rotation ticks, each row followed by its count of ticks:
The counts run from 0 to 227.
[104 114 158 108 135 123 180 133 138 102 115 132  92 135  96 109 132 167
 113 128 155 125 128 119 155 112 139  95 171 101  92 136 149 142 170 143
 125 113 136 202 154 132 138 149 169 132 147  66 105 118 114 129 169 168
 119 138 152 154 129 112 134 133 123 123 153 129 138 148  77  99 131 154
 125 154  57 128 132 128 101  49 139] | 174
[163 149 141 130  94 140 146 137 142  63 126 117 133  91 106  78 140 161
 120 115 168 111 149 160 142 106 152 136 135  99  84 136 151 149 164 133
 132  99 132 186 153 137  96 152 146 153 138  98  78 145 105 150 159 108
 128 153 157 155 135 169 132 147 107 131 100 144 126 153  89 107 121  93
 148 143  78 144 146 102 130  94  95] | 136
[141 101 163  90 123 120 180 139 142  86 117 130 107 156 116  94 129 151
 116 135 199 113 121 127 172 112 132 124 136 100  66 142 132 137 168 125
 120 100 142 174 170 117 110 164 156 124 124  70  86 117 108 146 147 133
 126 120 154 168 157 141 121 117 126 140 144 145 128 170  94 126 143 139
 146 155  63 117 175 134 130  93 129] | 184
[144 150 135 125 102 119 180 129 148  82 152 152 106  95 120 110 139 189
 152  99 154 132 143 127 117 101 115 111 131  86  76 141 133 152 165 133
 145 107 150 175 139 130 117 161 158 145 143  88  91 155 122 166 168 113
 110 150 147 145 163 146 124 135 110 137 111 154 137 157  55  90 122 150
 161 162  81 130 136 110 132  78 106] | 20
[148 162 149 125  94 129 161 141 153  78 129 142 108 105 112  74 140 179
 110 110 144 146 153 119 144 123 152  99 151  93  93 138 149 150 164 132
 114 130 122 192 140 142 116 139 149 160 152  76  82 106  94 128 176 110
 136 142 137 162 134 140 135 133 110 135 115 127 153 156  92 114 126 109
 145 132  62 120 146 153 113  74 123] | 151
[135 148 144 124 105 138 165 142 139  72 118 129 108  92  99  86 134 161
 109 112 157 129 140 129 157 127 146 109 153  95 103 128 156 160 170 137
 127 130 120 204 147 142 106 138 157 145 147  71  86 106  86 130 191 134
 141 147 139 166 132 146 137 137 122 132 128 117 144 148  93 109 119  96
 144 126  64 129 144 147 106  62 129] | 153
[130 133 149 122 143 132 138 139 148  78 129 125 111 120  79 113 156 141
 103 111 152 124 138 142 155  89 169 106 194  96 106 141 170 143 170 146
 120 109 134 208 164 136 114 128 166 135 171  91 102 116 107 111 141 130
 139 138 143 172  94 134 120 156 115 131 128 137 131 141  84 108 126 115
 117 156  67 129 119 113 113  74 111] | 61
[178 134 136  95 100 136 174 154 127  74 130 140 132 122 134 138 119 155
 120 119 189 110 126 120 143 107 127 130 127  97  83 150 151 163 191 127
 148 105 155 169 137 130  78 170 147 135 141  82  82 138 128 155 151 118
 141 144 145 139 162 149 141 124 111 160 129 166 120 170  94 113 133 120
 153 169  89 118 158 111 121  94 124] | 6
[114 110 136 108 140 112 161 137 137  97 145 137  91 139 108 123 141 173
 119 130 175 139 134 129 140  83 138  83 177  84  78 156 140 113 181 145
 120  87 150 193 146 134 132 162 155 123 158 102 112 142 129 141 128 134
 125 131 165 159 134 129 133 143 117 155 143 164 122 165  81 118 142 175
 132 182  80 115 123 120 119  88 113] | 192
[123 133 128 137 126 152 157 124 158  68 124 139 110  89 106  87 153 173
 133 101 168 122 126 146 154 102 147 115 148  81  85 120 152 147 168 148
 133 115 133 194 165 127 112 153 160 147 138 106  88 117  91 146 153 105
 117 154 119 169 123 150 111 141 128 117 120 134 128 144  76 117 128 120
 152 154  76 127 130 116 148  77  94] | 40
[153 134 150 139 123 130 140 141 146  87 128 119 105  99  86 103 137 183
 123 151 147 124 138 135 132  91 170 103 150 110  84 143 164 120 189 141
 128  79 144 191 154 145 125 173 137 150 162 103  93 154 127 135 153 115
 119 159 151 159 110 115 111 166 103 140 108 152 103 165  76 131 116 130
 137 181  99 126 109 105 143  95 106] | 126
[132 130 145 114 142 142 137 142 150  79 120 127 117 120  76 113 154 149
 103 123 157 122 135 139 158  94 168 109 187  93 103 145 179 146 170 149
 123 109 134 207 170 141 112 130 159 139 162  87 100 115  99 110 145 126
 137 142 143 173  95 131 126 154 115 129 131 130 130 153  87 110 125 112
 115 149  65 129 122 119 117  72 110] | 60
[165 131 138  88 121 134 176 151 146  79 105 149 138 151 131 108 126 143
 113 102 175 130 134 107 149 101 151 107 151  88  91 145 144 167 187 148
 124 136 140 184 161 131 105 166 142 137 134  83  87 108 101 130 158 135
 154 140 131 159 137 134 129 117 120 139 148 142 160 167 106 113 138 124
 140 139  66  92 144 130 135  64 124] | 166
[138  91 143  91 149 130 163 140 129  89 102 132 111 150  94 117 130 148
 106 148 205 121 117 127 163  99 137 128 152 102  85 151 145 133 184 144
 135  95 149 185 170 131  97 169 148 124 132  76  97 119 101 137 160 141
 141 136 161 178 132 123 131 126 136 135 145 146 111 167  92 116 147 146
 126 155  89 118 147 124 132  88 119] | 187
[143 101 138  92 106 140 167 139 152  89 119 140 111 134 126 136 129 188
 134 138 183 120 112 120 126  98 118 103 142  93  77 152 132 143 201 148
 127 110 149 162 145 142 114 161 151 146 148  88  90 141 142 144 142 142
 117 131 129 128 156 147 150 112 115 156 146 166 144 171  93 125 127 158
 157 182  74 102 144 122 135  84 142] | 100
[124 100 127  97 156 117 166 131 129  93 125 141 107 144  94 129 131 156
 108 135 186 139 137 135 150  78 145  98 174  92  89 161 149 120 193 149
 127  93 153 195 166 135 116 165 148 120 148 109 113 134 119 137 138 131
 136 136 168 170 126 128 125 142 127 149 146 160 108 165  84 119 147 163
 124 178  97 117 121 118 121  92 112] | 190
[155 123 146 137 124 155 145 132 164  88 126 129  98  85  71 116 138 176
 129 142 166 113 134 134 139 107 143 122 133 119  91 145 175 147 194 136
 138  94 140 178 143 148 106 121 175 143 165  76 100 137 119 139 175 109
 139 149 129 157 115 140 133 148 120 137 107 131 105 158  68 109 112  99
 147 168  82 123 135 121 145  89 134] | 219
[141  94 160  85 132 128 174 140 137  85 107 137 109 153 107 100 128 149
 112 149 205 113 115 130 173 108 130 126 135 103  65 143 135 135 173 135
 123 101 147 181 168 120 101 162 154 123 124  71  91 116  95 141 156 138
 128 123 159 170 149 135 126 116 125 140 141 142 120 170 100 128 143 143
 140 152  73 116 167 133 130  92 126] | 185
[149 109 154 102 119 130 188 136 145  85 116 137  97 132  95 110 112 151
 121 127 191 104 135 136 159 105 121 118 134 118  81 151 137 156 188 121
 129 108 132 172 156 136 117 133 179 127 136  65 111 118 111 139 182 133
 130 123 147 139 164 152 139 118 130 142 134 136 113 141  94 104 126 114
 153 154  73 118 161 136 109  74 158] | 89
[144 145 121 133 111 126 174 138 136  94 144 148 104 101 117 130 137 187
 141 101 153 129 138 117 114  91 123 107 147  90  93 144 148 153 180 132
 154 104 148 182 129 136 117 169 156 142 145  88 108 155 125 153 171 127
 121 152 143 145 158 140 130 134 105 146 121 150 124 149  63  91 116 148
 158 168  95 122 118  99 127  63 100] | 18
[126 100 129  94 162 122 162 138 125  91 113 141 115 150  93 132 130 145
 106 139 191 129 133 136 156  82 140 105 168  93  89 158 155 127 194 153
 130  89 158 196 171 136 108 167 147 121 141  96 107 129 113 136 148 133
 143 136 169 174 125 118 127 137 132 146 146 156 105 165  88 117 144 156
 122 170 104 117 126 115 123  84 108] | 189
[108 119 155 105 130 124 178 139 129 106 115 133  98 135  97 121 139 158
 118 126 153 120 120 121 155 105 135  97 171  98  94 144 151 143 167 145
 128 113 135 204 158 127 131 153 168 132 148  71 113 124 115 124 169 172
 116 137 150 155 129 110 136 129 117 124 157 132 139 143  73  95 125 159
 127 150  60 127 125 118 103  52 129] | 175
[142 115 149  98 126 131 155 143 151 102 122 141 116 152  94 147 134 158
 111 134 152 128 138 109 129  94 151  98 173 108 103 166 167 156 185 150
 123 110 142 178 148 145 124 129 163 135 172  68 103 138 138 117 153 155
 143 126 151 135 121 128 153 130 103 148 139 155 141 165  86  95 122 143
 119 160  61 104 125 118 110  60 143] | 80
[137 126 142 128 120 113 159 143 149 108 129 131 105 117 108  90 147 202
 137 132 154 156 147 114 123 106 155  82 135  83  71 133 135 114 172 157
 120 109 135 185 146 138 128 178 137 130 127 100  89 151 130 163 155 143
 123 148 152 175 123 121 123 145 104 146 117 141 152 171  77 132 129 152
 152 165  80 102 121 118 168  76 106] | 33
[129 106 145 123 120 122 176 142 126  98 126 113  87  97  87 116 125 184
 141 144 174 104 118 156 146  90 128  96 146 110  80 138 131 126 194 135
 138  75 141 189 151 139 130 176 170 134 126  90 127 143 124 145 177 154
 115 145 144 149 143 129 130 132 114 154 136 144 102 132  80 125 112 144
 169 177 102 134 120 109 125  83 136] | 110
[172 137 142 106 122 129 175 129 135  73 122 138 116 117 110 115 108 162
 114 131 180 140 150 111 143 109 140 122 131 109  80 157 151 141 202 129
 140 101 157 172 147 138  94 160 136 129 142  86  71 136 125 161 165  95
 137 149 167 144 148 132 122 143 122 140 121 157  99 187  80 116 142 129
 128 180  96 114 158 129 123 102 127] | 9
[136 126 127 102 137 133 188 127 147  73 102 148 116 145 115  88 111 160
 110 103 177 143 146 115 158 102 152 106 165  95  94 149 141 153 190 146
 119 132 138 190 170 134 116 149 139 137 144 103  89 104 103 136 160 105
 136 137 151 155 137 144 118 136 141 126 139 138 129 166 100 104 152 136
 123 155  69 105 147 139 117  62 123] | 169
[139 120 173 123 127 124 157 146 144 108 117 108 108 112  83  87 155 158
 122 130 155 108 135 149 158 105 161 111 142 103  76 122 152 127 153 135
 122  89 129 205 166 126 123 159 165 120 125  80  98 147 112 142 156 172
 121 145 143 182  99 122 119 151  97 128 126 121 148 136  81 120 113 111
 148 150  66 132 133  99 151  72 111] | 46
[140 142 120 129 115 130 177 142 136 100 140 142 100 104 113 140 137 188
 140 111 155 131 133 118 120  96 127  94 149  89  97 146 155 151 183 147
 151 104 150 190 124 144 113 170 160 140 148  84 109 153 123 149 173 137
 132 151 137 147 147 133 140 136 107 154 129 150 119 144  70  94 116 150
 155 167  94 120 106 103 126  63 106] | 17
[147 112 146 119 109 156 142 139 131  69 115 108 115  88 107 107 133 185
 121 149 187 111 112 149 160 120 147 120 126  98  75 131 144 130 195 144
 133  98 145 185 151 147  90 169 139 145 138 105  73 133 124 154 140 126
 134 157 134 158 125 144 128 144 120 152 135 153 114 165 100 157 125 119
 159 186  91 119 143 123 145 104 125] | 121
[150 105 144  89 142 100 171 129 122  92 123 134 127 132  79 134 120 149
 126 125 172 122 159 150 131  80 122 105 151 113  89 168 127 149 193 146
 136  97 155 184 174 154 110 158 157 126 136  87 111 142 135 152 178 152
 132 140 189 141 136 134 135 131 117 138 125 157 120 159  85 105 136 157
 124 160  99 126 137 108 116  75 148] | 94
[154  96 151 111 124 112 147 155 132 108 130 112 108 131  85 129 142 167
 119 159 193 118 145 141 137  94 142 112 139 109  81 155 155 122 174 134
 130  73 151 177 141 138 112 154 163 117 136  81 110 168 130 150 159 156
 149 132 171 177 126 139 151 144 101 168 119 144 112 163  82 118 117 123
 139 161  92 117 130 110 145  96 113] | 207
[153 121 139 123 139 135 177 139 123  92 104 120 125 102  84 111 129 164
 131 119 183 125 141 137 150 103 148 115 125 103  87 126 143 143 196 146
 157 104 153 193 162 136  97 172 149 119 108 106  87 146 122 172 160 139
 145 168 146 168 112 127 114 152 122 140 126 130 119 155  79 120 124 122
 142 174 103 115 132  97 158  73 103] | 28
[153 147 165  97  98 101 172 158 105  96 155 130 114 108 123 137 132 161
 121 115 161 113 139 136 134 107 117 103 146  95  83 152 132 149 168 125
 133  88 153 183 129 141  99 168 169 130 153  65  93 148 134 150 154 157
 127 138 168 149 160 139 145 133  93 156 133 164 150 161  84 118 116 139
 153 151  79 136 154 113  93  96 143] | 2
[180 132 137  99 110 139 175 140 130  71 119 140 132 121 126 131 113 156
 118 119 189 117 133 121 145 108 134 135 126 103  86 157 149 161 199 131
 146 103 161 168 141 132  81 168 139 135 139  85  77 144 122 157 151 104
 144 149 151 138 157 151 129 134 118 149 126 163 112 179  92 113 136 122
 144 170  95 112 163 110 123  94 117] | 7
[161 149 161 124 105 131 145 131 134  61 130 108 130  88  90  76 140 159
 110 121 164 122 161 154 145 111 158 133 135 109  83 134 146 145 164 135
 127 101 134 193 160 138  96 152 140 137 134 101  64 142 115 158 155 117
 134 158 174 162 111 148 124 161 102 129 102 139 131 158  89 121 122  95
 132 146  79 148 161 114 125 101 113] | 138
[160 142 158 137 131 101 155 139 147 101 146 125 108  83  70 117 139 156
 140 108 143 118 166 152 127  79 142  89 145 117  84 148 141 140 190 136
 129  88 140 181 154 157 123 142 178 130 148  88 114 153 129 149 178 131
 135 148 155 159 109 138 120 151 104 146  98 138 128 145  69 114 108 108
 153 159  99 126 127 108 141  84 136] | 223
[146 121 148 112 135 138 154 137 145  72 149 154 103 109  98 123 152 144
 130 113 190  96 121 153 157  82 116 129 150  94  73 148 150 144 178 124
 144  86 155 179 164 123  91 149 179 140 156  72 102 124  95 136 148  98
 125 131 135 172 146 152 119 130 131 134 119 156 110 156  69 110 128 128
 160 159  85 138 152 120 127 121 107] | 200
[149 149 138 132  84 139 147 160 141  74 137 120 121  84 121  95 153 177
 129 119 163 106 133 151 133 101 142 115 145  89  84 131 156 153 167 128
 126  98 125 188 135 135 103 171 153 162 143  90 100 142 102 132 162 131
 133 150 125 158 148 164 134 136  96 156 114 145 141 140  93 117 105  97
 178 136  81 133 124 110 134  85  90] | 133
[152 116 139 122 117 161 143 142 138  69 110 112 115  96  97 109 136 187
 123 152 186 111 113 146 159 111 155 119 135 100  80 132 153 133 200 146
 138  89 145 190 153 144  95 164 135 145 140 108  81 136 127 151 142 124
 130 160 131 160 120 138 125 145 121 151 126 153 108 171  99 148 124 108
 154 185  92 120 137 121 147 100 119] | 122
[152 116 145 135 117 160 138 131 168  82 128 125  97  87  81 115 140 180
 126 145 174 110 127 134 143 114 135 120 135 114  91 138 173 143 192 137
 142  96 135 172 133 142 102 120 170 143 161  76  97 135 121 142 169 110
 137 141 133 158 121 150 142 149 121 139 113 130 104 163  75 115 115  97
 151 174  76 117 141 137 140  94 138] | 218
[138 104 139 120 111 116 168 152 131 100 130 119 108 113  98 119 135 182
 141 146 171  97 125 153 128  86 131 107 141 107  76 149 139 132 182 138
 134  77 143 182 152 142 127 175 163 143 129  88 124 158 134 148 176 160
 114 144 146 148 148 141 137 126 103 153 122 159 108 133  85 113 107 148
 163 167  99 131 117  84 139  78 116] | 112
[145 108 153 115 135 116 164 139 132  93 142 114  90 110  82 107 129 155
 123 137 199 112 142 165 159  94 131 117 142 114  71 142 135 110 179 117
 129  77 148 188 143 134 111 142 174 109 136  88 108 145 122 156 156 126
 140 130 168 177 136 154 129 154 116 154 115 146 105 148  80 126 131 119
 149 174  92 128 154 129 129 111 124] | 204
[171 164 140 124  97 122 165 146 161  83 132 147 124 121 128  82 136 172
 111 104 136 154 162 107 122 100 172  97 152  88  90 149 155 153 176 133
 106 122 122 179 142 138 125 156 134 157 159  96  81 132 117 125 153 106
 139 145 140 154 129 138 123 146  93 145 106 148 152 163  97 109 126 114
 143 146  67 102 127 123 133  77 102] | 148
